A hidden rule labels the rows of this table. It goes by one to three of the table's principal directions, not those with the most spread.
[-0.5 -0.1  1.   0.8  0.8  0.7  0.  -0.3  1.7 -0.2 -1.   2.   0.6  1.  -0.4 -1.8 -0.1 -0.2  0.8  1.4 -2.  -0.8 -1.4  0.   0.2  1.2 -0.7 -0.4  0.2 -1.2] 0
[-0.5  0.8  1.2 -2.9  1.3 -0.7 -0.2 -2.2 -0.3 -0.8  0.6  0.2 -0.1 -3.8  0.3 -0.5 -0.7  1.1 -0.6  0.1 -0.6 -1.8  0.6  0.8 -1.8 -0.8 -0.2  1.2 -0.9 -3. ] 7
[-1.7  2.7  0.   3.2 -0.2 -1.   1.5 -0.4  1.7 -0.9  0.1  2.6  0.9  1.  -2.3 -0.7  0.6 -2.1  1.4  0.8  0.3  0.8 -0.4 -1.3  1.8  1.4  0.5 -0.6  0.2  1. ] 7
[-1.7  1.4  0.8  1.7  0.7 -0.5  0.7 -1.3  1.1 -1.2  0.6  1.4  0.2 -0.4 -1.6 -1.   0.  -1.2  0.6  0.9 -0.4 -0.7 -0.5  0.   1.2  1.4  0.4  0.  -0.6 -1.5] 6
[-1.2  2.2 -0.7  2.3 -1.2 -0.7  1.7 -0.5  1.5  0.4 -0.6  1.4  0.9  0.3 -3.2  0.7  1.8 -2.   0.7  0.2  0.9  1.8  0.6 -1.   1.7  0.3  0.5 -0.2 -0.3  2.9] 1
[ 0.   0.3 -0.3 -2.6 -0.4 -0.4 -0.1 -1.2 -0.8  0.4  0.  -1.1  0.4 -2.2 -0.2  1.1  1.1  0.8 -0.4 -0.9  0.1  0.7  2.3  0.4 -1.6 -2.2 -0.3  0.6 -1.   0.7] 1
[-1.4  1.5  0.3  6.9 -0.9 -0.9  1.   1.7  1.4 -1.5  0.6  2.4 -0.3  4.6 -1.5 -1.1 -0.9 -3.3  1.3  1.   0.4  0.5 -2.  -1.3  4.5  3.6  1.2 -1.6  0.7  0.7] 4
[ 0.7 -0.7  0.7  0.1  0.2  0.2 -0.5  1.2 -0.1 -0.1 -0.1  0.3 -0.5  0.7  1.2 -0.5 -1.2  0.3 -0.2  0.1 -0.7 -0.9 -0.7 -0.1 -0.1  0.5 -0.1 -0.2  0.6 -1. ] 1
[ 0.6 -0.8 -0.2 -1.7  0.4  0.6  0.1  0.4 -0.5  0.1 -0.8  0.7  0.  -0.1  0.9  0.   0.1  1.2 -0.3  0.5  0.2 -0.4 -1.3 -0.2 -1.5 -0.2 -1.  -0.1  0.2 -0.3] 4
[ 1.2 -0.7  1.4  1.8 -0.4  0.1 -0.1  0.7 -0.3  0.2 -0.9  0.1  0.6  0.8  1.3 -1.3 -2.   1.1  0.1  0.5 -0.9 -2.  -1.   0.   2.2  1.5  0.1  0.8  1.3 -1.5] 2
[-0.2  1.9 -0.6  3.3 -1.7 -0.9  1.8  0.3  0.7  0.5 -0.9  1.1  1.   0.9 -2.1  0.7  0.7 -1.4  0.5  0.1  1.6  1.2 -0.2 -1.4  2.9  1.   0.8  0.2  0.7  2.9] 5
[ 0.5  0.9  0.3  2.9 -1.  -0.4  0.4  1.   1.1  0.7 -1.1  1.   1.1  1.8 -0.4 -0.7 -0.5 -0.6  0.9  0.2 -0.5  0.4  0.  -1.   2.2  0.8  0.5 -0.1  1.5  1.6] 2
[ 0.6 -1.1  0.6 -5.7  0.6  0.2 -1.1 -2.3 -1.4  0.9  0.2 -2.6 -0.5 -4.8  0.9  1.1  0.3  2.2 -1.7 -1.1 -0.6 -1.   2.5  1.9 -3.2 -3.  -0.5  1.7 -1.6 -1.8] 4
[ 1.7  1.1  0.5 -6.  -0.9 -1.2 -0.4 -2.9 -1.   2.2 -1.3 -2.   1.6 -6.3  0.6  1.4  0.4  3.1 -1.1 -1.8 -0.5  0.   4.7  0.8 -3.1 -4.8 -0.3  2.9 -0.3  0.7] 2
[-1.3  0.4  0.8  3.2 -0.9 -0.6  0.4 -0.6 -0.2 -0.6  1.2 -1.5 -0.1  0.2 -1.7  0.2  0.  -1.5  0.2 -0.3  0.  -0.5  1.3  0.6  3.4  1.4  1.3  0.4 -1.  -0.6] 5
[ 1.2 -0.9 -0.7 -2.6  0.5  0.4 -0.9  0.4 -0.2  0.8 -0.3 -0.3 -1.  -0.5  1.3  0.6 -0.2  0.6 -0.9 -0.5  0.3  0.7 -0.4  0.3 -2.4 -1.3 -0.3 -0.2  0.3  0.5] 3
[ 0.6 -1.2  0.1  0.5  0.1  0.4 -0.6  1.1 -0.4  0.1  0.3 -0.7 -0.9  0.9  0.9  0.  -0.9  0.  -0.4 -0.1  0.1 -0.5 -0.8  0.3  0.5  0.7  0.3 -0.2  0.4 -0.6] 2
[-1.6 -0.2 -0.6 -2.   0.6 -0.5 -1.1 -1.6 -1.7 -1.2  3.3 -3.7 -1.3 -2.2  0.   1.4  0.7 -0.3 -0.5 -1.7  0.7  0.4  3.2  1.7 -1.3 -1.7  0.9  0.1 -2.2 -1.2] 3
[ 0.1  1.7 -0.8 -0.8 -0.2 -0.8  0.2 -0.9  1.3  0.7 -0.6  1.2  0.5 -0.7 -0.9  0.3  0.7 -0.6  0.2 -0.3  0.2  1.8  0.9 -0.5 -1.2 -1.5  0.2 -0.1  0.3  2.1] 7
[-1.3  0.   0.6 -0.9  0.9  0.8  0.2 -0.6  1.1 -0.2 -0.1  0.7  0.3 -0.6 -1.4 -0.4  1.3 -0.5  0.5  0.7 -1.5 -0.3  0.4  0.3 -1.  -0.1 -0.7 -0.3 -1.  -0.7] 1
[-3.1 -0.3 -2.8  2.1  0.4  1.4  1.8  1.3 -1.1 -2.   2.5 -1.4 -0.5  2.2 -2.6  2.   3.5 -2.1  1.1  0.2  3.1  1.7 -0.7 -0.7  0.9  1.6  0.1 -1.9 -1.6  1.9] 6
[ 1.6 -0.6 -0.2 -2.3 -0.4  0.1 -0.6 -0.6 -0.7  1.4 -0.8 -1.5  0.4 -1.7  1.1  0.6 -0.2  1.7 -0.7 -0.8  0.1  0.1  1.1  0.5 -1.  -1.8 -0.1  1.1  0.4  0.6] 0
[-0.1 -0.2  1.2 -1.2  0.2  0.1 -0.4 -0.9  0.3  0.1 -0.5  0.3  0.3 -1.2  0.  -0.6 -0.1  0.6 -0.2  0.2 -1.7 -0.9  0.7  0.6 -0.7 -0.5 -0.5  0.5 -0.6 -1.4] 1
[-0.2 -0.2 -1.4  0.4 -0.3  0.1 -0.1  1.  -0.9  0.   1.4 -2.1 -0.5  0.5  0.   1.4  0.6 -0.6  0.  -1.   1.6  1.1  1.  -0.1  0.3 -0.3  0.8 -0.4  0.1  1.5] 6
[ 1.2  0.  -0.8  2.  -0.2 -0.2 -0.4  1.9  0.4  0.1 -0.2  1.1 -0.7  2.9  1.3 -0.4 -1.4 -0.6  0.2  0.1  0.9  0.8 -2.  -1.   0.7  1.   0.5 -1.   1.9  1.2] 7
[ 0.6  0.9 -0.2 -0.2 -0.8 -0.5  0.5  0.6  0.1  0.8 -0.7  0.2  0.6 -0.6 -0.3  0.7  0.3  0.1  0.1 -0.4  0.5  0.5  0.9 -0.9  0.  -0.8  0.2  0.4  0.7  1.7] 1
[ 1.5 -0.6  0.8 -3.9  0.2 -0.7 -1.8 -1.6 -0.9  1.1  0.4 -2.5 -0.7 -3.6  1.8  0.5 -1.3  1.6 -1.6 -1.6 -0.9 -0.6  2.7  1.7 -2.2 -2.7  0.4  1.6 -0.4 -1.4] 7
[ 0.7 -1.5  1.3 -0.5  0.6  0.6 -1.3  0.3 -0.2 -0.1 -0.1 -0.6  0.   0.4  1.8 -1.3 -1.4  1.2  0.   0.2 -2.  -1.6  0.   0.8 -0.3  0.2 -0.3  0.2  0.3 -2.2] 2
[-0.7 -0.7  0.2 -2.9  1.1 -0.5 -1.5 -2.5 -1.1 -1.   2.  -1.9 -1.7 -2.4  0.8  0.4 -0.4  0.4 -1.3 -0.9 -0.1 -0.3  1.2  2.1 -2.1 -1.3  0.2  0.3 -2.2 -2.7] 3
[ 0.8  2.1 -1.9 -2.3 -1.  -0.8  1.4 -0.5 -0.3  1.1 -1.4  1.   1.5 -1.9 -0.7  1.6  1.7  0.9  0.1 -0.6  2.2  2.2  1.1 -1.5 -1.9 -2.4 -0.5  0.6  0.7  3.9] 3
[-1.3  1.6 -0.2  1.4 -0.2 -0.1  1.3  0.1  1.5  0.  -0.4  1.6  1.1  0.3 -2.3  0.   1.5 -1.4  1.1  0.6 -0.1  0.9  0.3 -1.   0.6  0.4 -0.1 -0.4  0.   1.6] 0
[-1.2 -0.7 -1.1 -0.6  0.2  1.2  0.5  0.1 -0.2  0.   0.5 -1.1  0.4  0.2 -1.3  0.9  2.3 -0.3  0.5  0.   0.3  0.9  0.7  0.1 -0.6 -0.4 -0.5 -0.6 -1.1  1.1] 2
[-3.2  0.3 -0.9  2.2  0.8  1.2  1.6  0.1  0.4 -1.7  1.4  0.2  0.4  1.5 -2.9  0.1  2.7 -1.9  1.6  1.1  0.6  0.5 -0.6 -0.4  1.2  1.9 -0.3 -1.3 -1.5  0.2] 0
[ 1.2 -1.4  0.3 -1.   0.2  1.  -0.4  0.4  0.2  1.  -1.4  0.2  0.2  0.3  0.9 -0.5 -0.3  1.2 -0.3  0.5 -0.8 -0.6 -1.2  0.2 -0.5  0.1 -0.7  0.2  0.6 -0.3] 0
[-0.7  1.3  0.6  0.5 -0.1 -1.   0.3 -0.4 -0.2 -0.8  0.7  0.3  0.2 -0.9 -0.3 -0.1 -0.4 -0.4  0.3 -0.2  0.  -0.5  0.9 -0.2  0.4  0.1  0.4  0.3 -0.2 -0.7] 4
[-1.7 -0.4 -0.4  0.6  0.9  0.7  0.4  0.1 -0.6 -1.7  1.5 -0.3 -0.4  0.7 -0.5  0.   0.8 -0.6  0.5  0.5  0.5 -0.4 -0.8  0.2  0.1  1.2 -0.3 -0.8 -1.  -1.2] 3
[ 1.5 -0.9  0.3 -1.8 -0.1 -0.2 -0.8 -0.2 -1.   0.6 -0.3 -1.  -0.7 -1.1  1.8  0.3 -1.3  1.4 -1.2 -0.6  0.2 -0.6 -0.1  0.6 -0.8 -0.8  0.   0.8  0.3 -0.8] 4
[ 1.2 -0.4  1.2 -4.7  0.6  0.1 -0.6 -1.5 -0.4  1.2 -1.1 -0.4  0.2 -4.2  1.   0.1 -0.4  2.3 -1.2 -0.3 -1.1 -1.5  1.   0.9 -2.8 -2.2 -0.8  1.7 -0.3 -1.7] 6
[-0.8  0.4 -0.6 -0.4 -0.2  0.3  0.2 -0.1  0.   0.5  0.8 -2.   0.8 -1.  -1.2  1.   1.5 -0.3  0.6 -0.8  0.1  0.8  2.6  0.1  0.  -1.2  0.5  0.3 -0.4  1.4] 0
[ 1.   0.9  0.6  1.  -0.2 -1.1 -0.1 -0.6  0.5  0.1 -0.7  1.3 -0.2 -0.1  0.7 -0.8 -1.8  0.1 -0.4  0.2  0.3 -0.4 -1.3 -0.2  0.9  0.7  0.5  0.6  1.  -0.6] 7
[ 2.  -0.2  0.6 -2.6 -0.1 -0.5 -1.  -0.6 -0.1  1.2 -1.1  0.2 -0.1 -1.7  1.8 -0.2 -1.4  1.6 -1.  -0.5 -0.6 -0.4  0.3  0.4 -1.8 -1.7 -0.2  1.   0.7 -0.4] 3
[ 0.7  0.2 -0.9 -1.6  0.   0.  -0.2  0.3  0.   0.5 -0.5  0.3  0.3  0.   0.7  0.3  0.4  0.6  0.1 -0.4  0.3  1.1  0.3 -0.5 -1.8 -1.4 -0.4 -0.3  0.6  1.5] 3
[ 0.4 -0.3  0.8  1.3  0.4  0.1 -0.5  1.   0.7  0.  -0.1  0.6 -0.2  1.1  0.8 -1.2 -1.4 -0.2  0.3  0.4 -1.  -0.9 -0.9 -0.1  0.8  1.1  0.3 -0.2  1.  -1. ] 6
[-1.4  0.1 -1.9  1.2 -0.4  0.6  0.6  1.  -0.3 -0.5  1.1 -1.1  0.2  1.7 -1.4  1.2  2.2 -1.3  1.  -0.4  1.2  2.   0.9 -0.6  0.4 -0.1  0.2 -1.2 -0.5  2.5] 1
[ 1.2 -1.7 -1.6 -2.2  0.   1.3 -0.4  1.2 -0.9  1.1 -0.4 -1.5 -0.3  0.3  1.   1.3  1.   1.  -0.5 -0.6  1.   1.  -0.2  0.  -1.7 -1.2 -0.5 -0.3  0.4  1.7] 0
[ 0.3 -0.4 -1.5 -1.1  0.3  0.6  0.   0.4  0.2  0.3 -0.4  0.5 -0.2  0.9  0.1  0.6  1.1  0.   0.   0.1  0.9  1.6 -1.  -0.4 -1.6 -0.6 -0.6 -0.9  0.2  1.7] 7
[-0.1  1.   0.8  4.2  0.  -0.8  0.   1.8  1.4 -0.8  0.3  2.  -0.7  2.8  0.  -1.3 -1.9 -2.1  0.7  0.6 -0.3 -0.4 -1.7 -1.   2.5  2.4  1.  -0.9  1.4 -0.4] 3
[-0.6 -0.2  0.8  2.1  0.1 -0.1 -0.1  0.4  0.  -0.7  1.  -0.7 -0.6  0.6 -0.3 -0.4 -0.8 -0.9  0.1  0.1 -0.2 -1.  -0.1  0.4  2.   1.5  0.8  0.  -0.1 -1.4] 0
[ 0.6 -1.  -0.1  2.7  0.7  0.1 -0.8  2.  -0.2 -1.4  0.7  1.2 -1.6  3.8  2.2 -1.3 -2.4 -0.7  0.   0.7  0.5 -0.5 -3.5 -0.3  1.   2.5  0.3 -1.5  1.2 -1.4] 3
[-0.1  2.4 -0.7  2.5 -1.  -1.3  1.5 -0.3  0.7 -0.2 -0.8  2.2  1.1  0.9 -1.2 -0.1  0.1 -0.9  0.7  0.3  1.5  1.3 -0.8 -1.5  1.5  0.6  0.4 -0.1  1.   2.2] 3
[-1.4  0.4 -1.3  1.2 -0.2  0.9  1.1  0.8  0.8 -0.2 -0.2  0.8  0.9  1.8 -2.   0.5  2.5 -1.2  1.3  0.5  0.3  1.7  0.  -1.   0.1  0.2 -0.6 -1.3 -0.3  2.5] 1
[ 1.   0.6 -0.4  0.4 -0.9 -0.5  0.4 -0.5  0.1  0.5 -1.3  1.   0.9  0.5  0.3 -0.2 -0.2  0.7  0.1  0.1  0.5  0.7 -0.6 -0.5  0.4 -0.1 -0.2  0.3  0.8  1.3] 1
[ 2.  -0.5  0.9 -1.5  0.2 -0.2 -1.2  0.9  0.1  1.  -0.8  0.2 -0.5 -0.6  2.1 -0.5 -2.   1.  -0.7 -0.4 -1.  -0.8 -0.1  0.1 -1.2 -0.8  0.   0.5  1.3 -0.7] 3
[ 0.1 -0.5 -0.3  1.2 -0.1  0.  -0.5  0.8 -0.8 -0.7  1.  -1.  -0.5  1.3  0.9  0.  -0.8 -0.2  0.1 -0.4  0.4 -0.1 -0.1  0.1  0.8  0.6  0.5 -0.4  0.3 -0.3] 4
[-1.2  0.5  0.2  0.3 -0.3  0.3  1.5 -0.8 -0.3 -0.3 -0.3  0.   1.3 -1.1 -1.8  0.3  1.6  0.2  0.5  0.6  0.3 -0.6  0.5 -0.3  0.9  0.4 -0.5  0.6 -0.8  0. ] 5
[ 2.2 -2.2  1.3 -0.3  0.3  1.  -1.3  1.1  0.5  1.1 -1.8  0.8 -0.3  1.5  2.4 -1.6 -2.   1.5 -0.6  0.8 -2.  -1.5 -2.2  0.5 -0.1  0.8 -0.7  0.1  1.3 -1.6] 2
[-1.3 -1.3 -1.9 -0.2  0.5  1.6  0.9  0.5 -1.  -0.7  0.8 -1.  -0.2  1.2 -1.   1.2  2.4 -0.2  0.2  0.4  1.8  0.9 -1.2 -0.1 -0.4  0.6 -0.7 -1.  -1.1  1. ] 0
[ 2.2 -1.8  0.8 -1.3 -0.2  0.5 -0.9  0.2 -0.9  1.1 -1.3 -1.   0.2 -0.4  2.3 -0.5 -1.6  2.3 -0.9 -0.1 -0.7 -1.5 -0.6  0.6  0.  -0.2 -0.4  1.1  0.9 -1.2] 2
[ 1.6 -0.4 -1.9 -1.8 -1.1  0.5  0.2  0.7 -0.2  1.9 -1.6 -0.3  0.6  0.3  0.2  1.4  1.4  0.8 -0.3 -0.6  1.2  2.3  0.3 -0.7 -1.5 -1.9 -0.6 -0.1  0.8  3.7] 1
[-0.5 -1.3 -0.4 -2.   0.2  0.9 -0.2 -0.5 -1.4  0.2  0.9 -2.9  0.1 -1.7 -0.2  1.2  1.3  0.9 -0.3 -0.7  0.2 -0.3  1.8  0.9 -0.8 -1.1 -0.2  0.6 -1.2 -0.3] 2
[ 0.2 -0.8 -0.2  0.2  0.2  0.7 -0.4  0.9  0.2  0.4  0.  -0.6  0.   0.9  0.3 -0.1  0.1 -0.1  0.3  0.  -0.4  0.1  0.   0.   0.   0.1  0.  -0.4  0.4  0.4] 0
[-1.4 -2.   1.  -0.2  0.9  0.9 -0.5 -0.3 -1.5 -1.7  1.7 -1.6 -1.   0.   0.4 -0.3  0.   0.3 -0.3  0.3 -0.8 -1.9 -0.2  1.4  0.2  1.2 -0.4 -0.2 -1.9 -3.5] 1
[-0.4 -0.2  0.4 -1.4  0.1 -0.3 -0.4 -1.  -0.8 -0.1  1.1 -2.  -0.5 -2.2 -0.2  0.8  0.2  0.2 -0.6 -0.9  0.  -0.5  2.   1.  -0.4 -1.   0.5  0.7 -1.1 -1. ] 1
[-0.2  1.3  0.9  1.6 -0.4 -1.2  0.1 -0.9  0.3 -0.5  0.3  0.4  0.3 -0.5 -0.2 -0.7 -1.1 -0.4  0.2 -0.1 -0.2 -0.6  0.5  0.1  1.6  0.6  0.8  0.6  0.2 -0.9] 6
[-0.7 -1.8 -0.5  1.   0.6  0.6 -1.1  0.3 -1.4 -1.5  2.2 -2.3 -1.3  1.8  1.2 -0.1 -0.5 -0.2  0.  -0.4  0.4 -0.3 -0.4  1.1  0.7  1.   0.5 -0.9 -0.7 -1.6] 6
[-3.1  2.3 -2.5  1.6 -0.5  0.5  3.4  0.   0.2 -0.8  0.5  0.7  1.7  0.1 -4.5  2.   4.6 -1.9  1.7  0.5  3.   2.4  0.6 -1.9  0.9  0.4 -0.3 -0.9 -1.1  4. ] 0
[ 1.  -0.3  1.  -1.6 -0.4  0.3  0.2  0.6 -0.1  1.2 -1.5  0.1  1.1 -1.5  0.3  0.   0.   1.4 -0.1  0.  -1.1 -1.1  1.  -0.3 -0.6 -0.9 -0.7  1.   0.6  0. ] 5
Which label does each new row get?
[ 0.6 -1.  -0.1 -1.2  0.4  0.2 -0.9 -0.6 -0.4  0.3  0.3 -1.1 -0.8 -0.6  0.9  0.1 -0.6  0.6 -0.8 -0.3  0.1 -0.2 -0.2  0.9 -0.6 -0.4  0.2  0.3 -0.2 -0.9] ~ 6
[ 0.2 -0.3  0.  -2.5 -0.1  0.3 -0.1 -1.3 -0.1  1.  -0.6 -1.1  0.8 -2.1 -0.4  0.6  1.1  1.1 -0.3 -0.4 -0.6  0.2  1.7  0.6 -1.3 -1.8 -0.5  0.9 -0.7  0.4] ~ 2
[-0.3 -0.6  1.   2.5  0.1  0.4 -0.3  1.5  0.4 -0.4  0.4 -0.1 -0.1  1.8  0.2 -1.  -0.9 -0.8  0.6  0.4 -1.1 -1.2 -0.4 -0.1  1.9  1.7  0.4 -0.4  0.5 -1.1] ~ 2
[-1.3 -0.6  0.9  1.1  0.9  0.7  0.  -0.1 -0.4 -1.2  1.3 -1.1  0.2 -0.1 -0.2 -0.8 -0.2  0.   0.7  0.5 -0.8 -1.9  0.1  0.6  1.2  1.4  0.2  0.1 -0.5 -2.4] ~ 0
[-0.3 -0.9  1.   0.3  0.2  0.3 -0.1 -0.2 -0.4 -0.4  0.1 -0.3 -0.2 -0.1  0.1 -0.5 -0.4  0.3 -0.2  0.4 -0.8 -1.4 -0.3  0.6  0.7  0.8 -0.2  0.3 -0.6 -1.9] ~ 1
[-0.1  0.2 -0.9  1.2 -0.7  0.7  1.3  0.7  0.7  0.7 -1.3  1.   1.1  1.3 -1.5  0.3  1.6 -0.4  0.7  0.6  0.6  1.1 -0.8 -1.   0.8  0.5 -0.5 -0.4  0.4  2.4] ~ 2
[ 1.1 -0.4  1.8 -0.8  0.1 -0.2 -0.8 -0.9 -0.2  0.8 -0.5 -1.1  0.5 -2.   1.2 -0.9 -1.7  1.5 -0.4 -0.3 -1.5 -2.1  1.   0.9  0.6 -0.3  0.3  1.7  0.5 -2.1] ~ 0
[-0.8  1.   0.   1.3  0.3 -0.5  0.5 -0.3  0.7 -0.6  0.5  1.1 -0.5  0.2 -0.9 -0.2 -0.2 -1.3  0.1  0.4  0.6  0.1 -0.9 -0.2  0.7  1.   0.5 -0.3 -0.1 -0.2] ~ 7
[ 1.2  0.2  1.9  0.2  0.3 -0.7 -0.6  0.1  0.9  0.4 -1.   1.6 -0.4 -0.5  1.1 -1.4 -2.3  0.3 -0.6  0.5 -1.4 -1.7 -1.1  0.1  0.4  0.7  0.2  0.7  1.  -2. ] ~ 3
[-0.2  2.  -0.1 -2.1 -0.3 -1.3  0.4 -1.3 -0.2  0.   0.   0.4  0.7 -2.6 -0.4  0.7  0.5  0.4  0.  -0.7  0.3  0.6  2.2 -0.4 -1.7 -2.1 -0.1  0.7 -0.4  0.7] ~ 4
[-1.7  0.7  0.   4.6 -0.6  0.2  1.2  0.9  1.1 -0.5  0.5  0.4  0.6  2.4 -2.4 -0.3  0.9 -2.3  1.3  0.7  0.1  0.3 -0.4 -0.7  3.5  2.4  0.8 -0.7  0.1  1. ] ~ 2
[-0.8 -1.2  0.6  1.3  0.9  1.1  0.2  0.9  0.1 -1.   0.2  0.7 -0.5  1.6 -0.1 -0.9 -0.1 -0.3  0.3  1.2 -0.6 -1.3 -2.2  0.1  0.7  2.1 -0.6 -0.7 -0.4 -1.9] ~ 1
[ 1.3 -0.7 -0.1 -2.4 -0.1  0.4 -0.5 -0.5 -0.2  1.3 -1.1 -0.7  0.4 -1.4  0.9  0.3  0.1  1.5 -0.6 -0.4 -0.4  0.   0.6  0.4 -1.4 -1.5 -0.5  0.8  0.3  0.4] ~ 0
[-3.5  1.5 -0.4  5.2  0.4 -0.1  1.7 -0.2  1.7 -2.   1.6  1.7 -0.7  2.6 -3.9 -0.2  1.5 -4.   1.2  1.3  1.   0.9 -1.8 -0.4  3.3  3.4  0.9 -1.6 -1.4  0.2] ~ 7
[-1.6  2.4 -0.8  0.7 -1.  -0.7  2.2 -1.1  0.3  0.3  0.  -0.1  1.4 -1.9 -3.4  1.6  2.5 -1.1  0.6 -0.3  1.6  1.3  2.  -0.9  1.2 -0.6  0.5  0.7 -0.7  2.6] ~ 0
[-0.1 -1.1 -0.5 -1.   0.   0.6 -0.2 -0.7 -1.   0.1  0.5 -1.9 -0.1 -0.7  0.1  0.6  0.6  0.7 -0.4 -0.4  0.4 -0.1  0.5  0.8 -0.2 -0.4 -0.1  0.4 -0.8 -0.3] ~ 0
[-0.2 -0.6  1.5  0.6  0.6  0.  -1.1 -0.3  0.1 -0.2  1.  -1.4 -0.4 -0.5  0.5 -0.9 -1.4 -0.1  0.  -0.2 -1.7 -1.7  1.   1.1  1.   0.5  0.7  0.6 -0.2 -2.5] ~ 0
[ 1.8 -2.8  0.7  0.7  0.8  0.6 -2.4  2.3 -0.9 -0.5  0.7 -0.8 -2.1  3.   3.9 -1.3 -3.2  0.7 -0.8 -0.1 -1.  -1.4 -2.3  0.8  0.   1.3  0.2 -1.   1.2 -2.6] ~ 4
[ 0.6 -1.2 -0.2 -2.9  0.4  0.8 -0.3 -0.7 -0.6  0.9 -0.5 -1.3  0.1 -1.9  0.5  0.6  0.6  1.5 -0.8 -0.3  0.  -0.4  0.4  0.7 -1.7 -1.3 -0.6  0.8 -0.4 -0.3] ~ 0
[-0.6 -0.9  0.9  2.1  0.7  0.8 -0.3  0.6  0.8 -0.6  0.3  0.5 -0.4  1.9 -0.1 -1.3 -0.7 -0.9  0.4  1.  -1.2 -1.1 -1.5  0.4  1.5  2.1  0.1 -0.6  0.  -1.7] ~ 0
[ 0.7 -2.3  2.1  0.2  1.3  1.1 -1.2  0.8 -0.2 -0.4 -0.1 -0.1 -0.7  0.6  2.2 -2.  -2.4  1.2 -0.3  1.  -2.1 -3.3 -2.   1.   0.5  1.9 -0.4  0.3  0.6 -4.2] ~ 0
[ 1.5 -0.1  0.3 -0.9  0.  -0.6 -1.1  0.5  0.3  0.9 -0.2  0.  -1.1 -0.5  1.2  0.1 -1.5  0.  -1.  -0.7 -0.2  0.1  0.1  0.2 -0.8 -0.8  0.5  0.2  0.7  0. ] ~ 3
[ 0.7  2.4  0.4 -0.1 -0.8 -1.4  0.5 -0.4  0.9  0.8 -1.1  1.5  1.4 -1.3 -0.2 -0.3 -0.4  0.2  0.5 -0.3 -0.3  0.5  1.5 -1.1 -0.2 -1.2  0.2  0.7  1.2  1.5] ~ 3
[ 0.1  1.4 -0.1 -0.7  0.  -0.8  0.4 -1.   0.5  0.2 -0.5  1.3  0.2 -1.2 -0.4  0.  -0.1  0.  -0.2  0.1  0.5  0.4 -0.2 -0.3 -0.7 -0.5  0.   0.4  0.2  0.4] ~ 7
